(in the rows, 128 means zero)
Named moves, each a turn or a mirror, and the order they were made in; the first pair answered:
z883 (before |-> after):
[ 72 149 162 165 141 157 122 153 129 129 107  89 156 132 150  98 149 167
 158 149 124 152  93 155 137 158 135 126  60 138  92  55 136] |-> [ 72 150 160 170 138 154 128 152 133 135 105  91 156 134 152  96 149 172
 152 149 128 153  91 155 140 159 135 125  57 138  93  56 134]
[121 130 133 115 131 103 184  92 153 133 121 140 136 114 130 116 106 115
  59 167 141  95 125 115 143 111 123  93 120 124 162 134  90] |-> [166 110 184 120 120 108 149 141  75 114 145  99 105 116 110 160 146  76
 135 121 135 123 109 107 129 151 123 156 150 138 130 142 107]
[ 52 126  77 121 154 150 135 158 199 113 139 172 155 144 143  98 138 177
 105 115 118 144 136 164 120 108 123 116 102  99 120 122 164] |-> [ 94 107 123 126 155 154 101 199 128  94 160 133 126 145 123 136 173 141
 174  76 117 173 124 157 108 146 123 167 126 112  88 126 183]
[148 113 119 171 163 109 130 117  94 132 150 145 124 112 144 107 135 129
 133 134 126 142 148 126 119  96 140 118 142 126 135 156 135] |-> [147 113 117 172 165 111 131 115  96 136 149 144 123 116 144 109 137 126
 132 134 126 141 154 124 120  94 139 116 138 126 136 157 136]
z807 (before |-> after):
[125 131 127 132 117 128 130 140 122 140 163 128 128 148 145 139 144 126
 107 116 136 107 129 120 141 109 127 139 143 129 148 142 126] |-> [128 129 136 121 113 123 138 128 131 145 151 114 128 148 143 134 128 122
 104 122 135  95 118 111 146 120 126 132 135 129 153 136 114]
[147 141 135 126 116 147  89 119  59 101 147 150 133 175 110 101 136 121
 173 129 157 146 134 123  89 171 154 153 141 117 111 118 153] |-> [151 137 152 103 102 130 108  96  85 114 125 121 141 170 111  99  97 115
 165 149 172 122  99 110 100 195 147 137 116 125 120 107 124]
[145 149 134  89 122 143 114 114 114 152 120  94 118 133 157 149 112 142
 100 161 151 132 119 122  94 176 194 143 142 162 133 120 119] |-> [138 153 120 104 133 152 104 127  97 145 140 111 113 135 161 152 135 141
 107 145 145 146 142 132  86 160 200 154 155 158 125 120 142]
z8 (before |-> after):
[104 107 107 111 128 132 132 172 117 113 157 147 137 140 130 140 185 122
 133 108 140 115 155 128 136  84 119 137 150 130 125 151 164] |-> [118  88 124 103 134 136 129 179 103 113 157 137 133 130 117 149 180 112
 153 103 138 127 145 128 130  97 121 137 157 137 114 149 156]
[146 121 148 103 129 114 137 156 107 193 121 175  95 131 117 115 177 139
 131 136 117 126 135 130 146 108 150  85 142 189 133 138 142] |-> [147 112 154  95 125 109 142 159 104 189 119 168  95 125 117 121 176 134
 136 140 119 123 126 125 146 119 144  87 139 189 134 139 134]
[115 122 128 118 123 136 145 170 133 131 167 136 132 130 137 140 168 124
 133 124 116 131 152 141 128  88 118 143 146 124 125 160 150] |-> [126 120 135 122 127 137 141 176 123 126 167 132 126 122 127 146 170 120
 144 120 117 135 151 137 119  98 118 143 145 128 119 160 147]
z499 (before |-> after):
[195 140 142 131 112 150 100 135  48 116 137  80  86 160  97 140 150 110
 169 101 131 158  69 148 103 157 135 189 139 133  87 120 101] |-> [204 121 150 119 102 142 145 148  47 117 170 101  99 171 111 144 180  81
 122  97 121 135  91 140 127  97 141 159 174 129 108 153  95]
[129 114 161 137  96 120 138  88  70 158 128 153 137 129 111 124 163 119
 117 154 122 136 161 129 120  83 121  96 148 115 120 174 131] |-> [120 131 153 153 105 129  94  76  72 155  94 134 120 122  93 119 127 154
 167 161 127 156 130 136  94 142 112 129 111 113  96 138 141]
[113 109  98 123 146 108 132 177 163 128 155 177 134 118 116 130 173 108
  76 113 123 118 180 127 131  70 140  85 160 136 147 153 136] |-> [108 138  86 150 170 123  55 153 159 124 100 157 117 101  85 122 110 162
 151 122 127 159 146 141  88 167 129 120 104 138 114  92 151]
[168 134 137 193 154 129  57 121 123 126 127  97 144 140 113 118 123 150
 176 119 118 138 128 109 113 165 143 110 112  98 139 148  96] |-> [148 122 162 146 114 107 102 154 154 120 152  63 147 174 131 123 152 120
 159 112 121 113 111 108 150 130 120 120 125  90 145 185  86]
Now pairs of rows:
(2 to 4 moves a pair)
[180  99 178 131 115 136 126 145  65 114 149 114 107 131 138 134 164  79
 139  96 127 121 131 109 134 130 130 142 139 138 122 146 115] |-> [153 118 137 130 132 130 140  76 137 142 102 141 137 106 146  94  89 127
  82 147 133  96 124 113 133 136 135  84  88 129 145 117  85] | z499, z807, z883
[149 131 188 106 119  93  95 196 127 144 161  53  84 193 161 150 136  86
 172 117 118 123 111  83 178 159  92 205 119 108 119 174  97] |-> [126 175  68 189 206 133  48 116 150 160 122 183 104 144 167  95  86 179
 112 157  99 154 199 110 121 133 140 135  80  91 140 119 125] | z499, z499, z883, z807
[ 96 145 111 118 100 123 142 138 155 135 130 102 130 154 135 117 128 134
 112 146 130 124 109 130 137 112 120 154 122 129 126 148 139] |-> [117 132 129 121 100 123 133 155 125 133 145  98 118 156 130 130 147 112
 129 129 126 128 111 132 139 109 124 167 140 135 120 157 145] | z499, z499, z499, z883
[125 146 127 151 141 138 117 110 104 127 128 148 139 133 149 115 109 159
  89 147 135 138 150 118 136 112 156 101 120 145 152 130 127] |-> [ 95 144 120 136 136 135 115 122 144 122 108 131 138 132 146 103  94 178
 109 154 137 141 128 134 129 128 136 114  92 140 138 122 122] | z499, z807, z8, z883
[ 98 162  65 171 135 157  72 139 120 110 162 157 116 161 147 120 166 165
 143 107 105 160 152 181 107 112 126 164 130 122 114 142 187] |-> [145 131 108 124 127 121 159  61 151 151 135 153 164 117 157 101 104 123
  48 149 129  91 131 131 146  99 140  50 122 128 168 134  90] | z499, z499, z807, z499
[118 118 106 142 148 130 145 109 157 152 120 154 142  84 129 109 104 125
 101 137 123 126 154 121 107 115 148  73 128 122 140 108 118] |-> [ 98 124 130 125 119 128 110 140 157 129 108  92 118 112 117 122 106 136
 176 124 130 138 102 135 105 175 115 142 106 123 107 108 132] | z807, z499, z883
[114 106  79 127 130 136 141 151 148 163 137 148 124 111 136 130  97 144
 115 115 155 151 144 124 115 101 122 113 149 113  89 141 142] |-> [130  98 114 108 113 124 140 150 149 162 120 102 120 113 124 139  81 131
 138 111 167 145 102 113 119 140 111 127 137 119  81 133 125] | z883, z499, z807
[141 150 159 134  96 123 103 147  60 113 175 106 107 186 137 152 181  90
 140  97 140 124 111 121 144 126 127 187 180 126 131 157 153] |-> [106 201 117 152  98 129  72  73  97 135 129 108 123 197 149 119 110 154
 117 145 151 110  85 123 142 164 127 176 131 121 145 122 150] | z807, z8, z499, z499
[ 32 117 143  90 123 144 140 185 186 121 109 123 136 150 165  86 107  96
 137 128  71 143 107 194 174 153  88 111 100 124 114 117 120] |-> [ 76  84 161 112 156 156 117 214 130 105 115 139 119 111 141 110 126  74
 181  94  63 181 134 189 144 168 105 114 123 133  94 102 132] | z807, z499, z8, z499
[128 175  35 127 137 163  90  99 127 140 121 182 134 184 159 121 146 175
  66 100 152 117 170 108 163  74 155 190 166 155 132 142 193] |-> [142 166  37 129 141 165 105  82 129 148 117 191 144 169 160 117 131 171
  48 110 153 106 174  97 164  73 164 165 163 157 144 132 179] | z807, z499, z807
